Each path below is one point turned by a fixed rotation once a step. After each direction that follows a path, write how fast that rotation turns it, in deg/step (0 if it stays still).
Each turn is a multiple of 5 degrees from 10 to 175, or 0.
Each row of a path follows its step; steps can be skipped.

step 0: [-19.4  13.1   1.3  24.5   0.3   7.9   6.0 -21.7  -5.0   1.3 -23.7 -11.1
  25.7  -7.1   0.5 -15.2   9.4  -1.6   5.3  16.7   6.8   4.1   3.7 -17.8
  16.8 -13.0  -0.6   2.1  -8.5 -12.4   2.1   4.8   2.4  -1.7  -9.7   6.1
  10.3  23.0  13.0   5.6  -4.5  -2.3  16.0   9.8   9.0  -6.4  -8.6   5.5
   1.5   3.1  21.4  17.2  11.9]
step 2: [  8.3  -1.4  10.3 -10.4 -13.3   2.9 -13.4  -9.1  -9.5   0.8  -3.7   0.0
  12.0  -9.4  -3.1   9.6   1.7  -2.2 -12.6  -6.0  26.5 -15.5 -11.4  11.3
  -9.8  -3.6  -5.5 -14.6   0.7 -15.0  19.6  10.9   8.8  -4.7  -3.0  -5.6
  10.3 -12.6   5.0  12.5   4.4  -8.4  14.3 -17.6   7.6 -32.6  28.3  -3.8
  19.5   4.0  -0.1   8.8   9.5]
step 3: [ 12.3  -7.4 -16.2  -5.1   2.9  13.5  -1.9  -7.2  -9.7   3.7   0.1   7.2
  13.2  -3.8  -9.7  18.8  20.4  15.9 -26.8 -20.7   8.0  -1.6  -6.7   2.5
  11.1  -1.6  -1.7   8.6   5.9  -4.5   1.3  -3.0  11.7   0.1   4.2 -22.7
  -5.8  -9.1  11.0   1.1   1.3 -35.5   2.4   4.3  -4.2  -3.1  26.1   7.0
  11.2  10.1 -14.0   1.4  16.9]
step 4: [ 13.0 -12.5 -16.7  -3.6  -0.5   5.2  -3.9   9.4 -14.4   6.2 -14.0  -4.2
 -12.3  22.9  -3.8 -15.9  24.2  12.2 -26.4 -18.7  -6.4   2.6  10.4   2.2
  -0.8  21.9  -3.1  -4.1 -11.3  14.7   1.4   8.3   8.9   3.7  -8.6 -31.1
  -8.0  -6.9  -4.3 -17.2   1.2  -9.9   6.6   6.7  17.5  -9.9   0.1   5.3
   0.5   5.0 -11.6   5.3   0.9]
step 5: [  1.1   3.9 -15.7 -19.5  11.8 -13.2   1.3  15.8  -4.5  -3.1  10.5  -5.4
 -20.0  27.6   0.1 -14.6  19.6  11.3   2.0   1.0  23.1   2.5   2.6   4.9
   5.2   7.3   0.9  19.8 -14.5  18.1  13.3   9.9  10.7  -1.8   8.8  -4.4
  -4.7   0.6  15.5  -3.5 -12.5   1.1  -2.5   5.6  13.1 -14.8 -13.1   2.4
 -10.2  29.6   7.0   2.8  -0.4]
step 11: [ 14.5   4.5  -8.6  -4.7 -15.8 -13.5   2.3  -9.6 -10.6 -10.9 -21.9  24.9
 -23.7 -24.7  10.2   0.5 -18.8  -4.2 -22.2  -9.7  -3.6  16.1   6.1   3.3
  -0.7   3.6  -3.7   8.5 -14.5   3.8 -10.5   3.6  -4.8  -4.3   3.6  -5.0
   5.7  -3.0 -17.6 -16.4  -7.6  13.3 -14.2   5.9  26.7   0.0   4.1   7.4
  -6.0  -4.9  10.9  -6.0  -0.5]
step 12: [  7.3  13.6 -12.0  20.1   5.4  -8.4  -3.3  -5.1 -22.5 -14.8   6.8   4.0
 -14.9  -1.6  20.5   4.4  -7.3 -12.0 -19.7 -10.4   7.8  16.9  -2.6   9.4
  22.8   0.1 -12.2  18.9 -14.1  -9.3   3.4   4.2 -15.7  -8.2  -2.6  12.2
   0.0  -3.5   8.1   5.7   8.5   8.6 -27.0 -20.7   8.9   2.7  -6.0  -0.7
  -9.6   9.9  17.7  -1.2  -5.9]
step 14: [  5.5 -11.7  10.8   9.0   1.4  -2.1  -0.9 -17.3 -19.0  26.2  13.0 -16.0
   3.9  -0.3  15.7   2.5 -18.2  -3.6   9.9  -4.4  -7.9  -1.1  -0.4   9.2
  11.4  -5.0   6.1 -10.2 -13.3   0.0   8.4  10.6  24.0  24.6  11.9  23.5
 -30.0 -19.2  -5.7  -6.6  -4.0  10.8  -0.6  -3.5  -2.4  -5.5  -6.7  -7.5
  -4.0  -6.2  -9.0   4.7   1.7]
step 16: [-16.7  -7.8   0.2  13.5  -5.1 -28.2  12.3  25.6 -23.2  13.6   0.5   3.1
  12.8  -2.4  -7.5   0.6   9.6   7.6   7.0  -9.3  -5.8  -4.5  -2.5 -24.1
 -17.9 -20.4  -2.4  -8.3  -5.8   5.9   4.7  -9.2 -10.8  12.9  -0.1  -6.0
  -1.4  -4.4  -8.1  -8.9  18.8  22.9   9.9   0.0 -11.6   3.0  17.4  13.4
  -9.4  -2.2 -11.1  -8.6  -1.2]
[-2.3  2.7 -0.6 -4.0  0.5  2.5  3.9 -5.7  0.3  3.0 -0.6 -0.2  0.0  1.1
 -5.2 -0.8 -1.2 -5.5  0.9  2.2  1.3  2.7 -6.2 -0.8 -4.8 -0.9  0.4 -7.1
 -5.8 -2.5  2.3 -2.4  1.2 -2.9 -0.9 -5.0  0.2  4.5  0.8  5.3  0.0 -1.1
 -7.0  2.8 -0.6  1.7  4.0  7.7 -4.5 -6.3  4.8  1.4 -3.9]  40
[ 0.1  1.2  5.8  2.4 -5.3  0.8 -0.4  1.3 -2.7  5.5  4.4  7.0  4.0 -2.3
 -5.1  0.8  3.5 -1.0 -2.5 -3.3 -1.7 -8.8  4.5  1.3 -3.2  0.1  1.5  2.1
  0.6 -2.6 -4.6 -0.7  4.3 -1.6  0.9 -5.3 -0.4  1.3 -3.9 -1.1 -0.9 -0.9
 -1.9  0.1 -5.8 -6.7  5.5 -1.7 -4.1  2.7 -2.2 -3.6 -4.8]  55
[-5.1  2.2 -0.4 -3.5 -1.8 -1.1 -0.7 -0.6 -5.3  1.3 -3.1  0.8  0.1  3.1
  3.6  0.3 -2.7  5.7 -1.5  3.9  0.2 -6.4  3.1 -4.8  0.2 -6.1  0.5 -2.4
 -0.7 -8.0 -3.0 -4.2 -1.5  4.3  0.0 -1.6 -6.9 -1.6 -2.1  3.5 -0.3 -2.7
  2.2 -8.9  4.0  4.8 -1.0 -2.3 -5.6 -1.7  2.7 -0.3  2.6]  20
[ 0.0 -0.5 -0.9 -2.2 -5.1 -2.9  0.7 -2.4 -2.6 -5.7  1.5 -5.2  3.5  2.6
  3.2  2.7  2.1 -5.9  3.1  3.4  1.1 -5.8  1.6  1.7  6.2  3.6  9.0  0.8
  3.2  3.0 -1.1 -2.1 -3.3  2.2 -2.1  1.6  4.7 -0.8 -0.2  3.1  2.1 -5.4
 -2.9 -1.0  0.8 -4.6 -0.3  6.3 -4.1  5.6  1.7  5.6 -0.9]  145
[ 2.3 -1.3  2.2  8.8  6.4 -3.1 -2.4 -1.3 -1.2 -3.1 -1.8 -2.0  7.4  0.5
  3.8  6.4 -0.3 -1.0  2.9  3.8 -0.1 -2.1 -3.9 -5.0 -0.6  1.9 -3.5 -1.9
 -1.3 -3.2 -0.9  1.1  0.3  2.1  0.2  3.9 -5.0  3.7 -1.3 -3.7  5.3  3.4
 -0.7  4.8  4.3 -5.3  6.0  1.8 -4.4 -1.9 -1.1 -4.7  2.4]  20
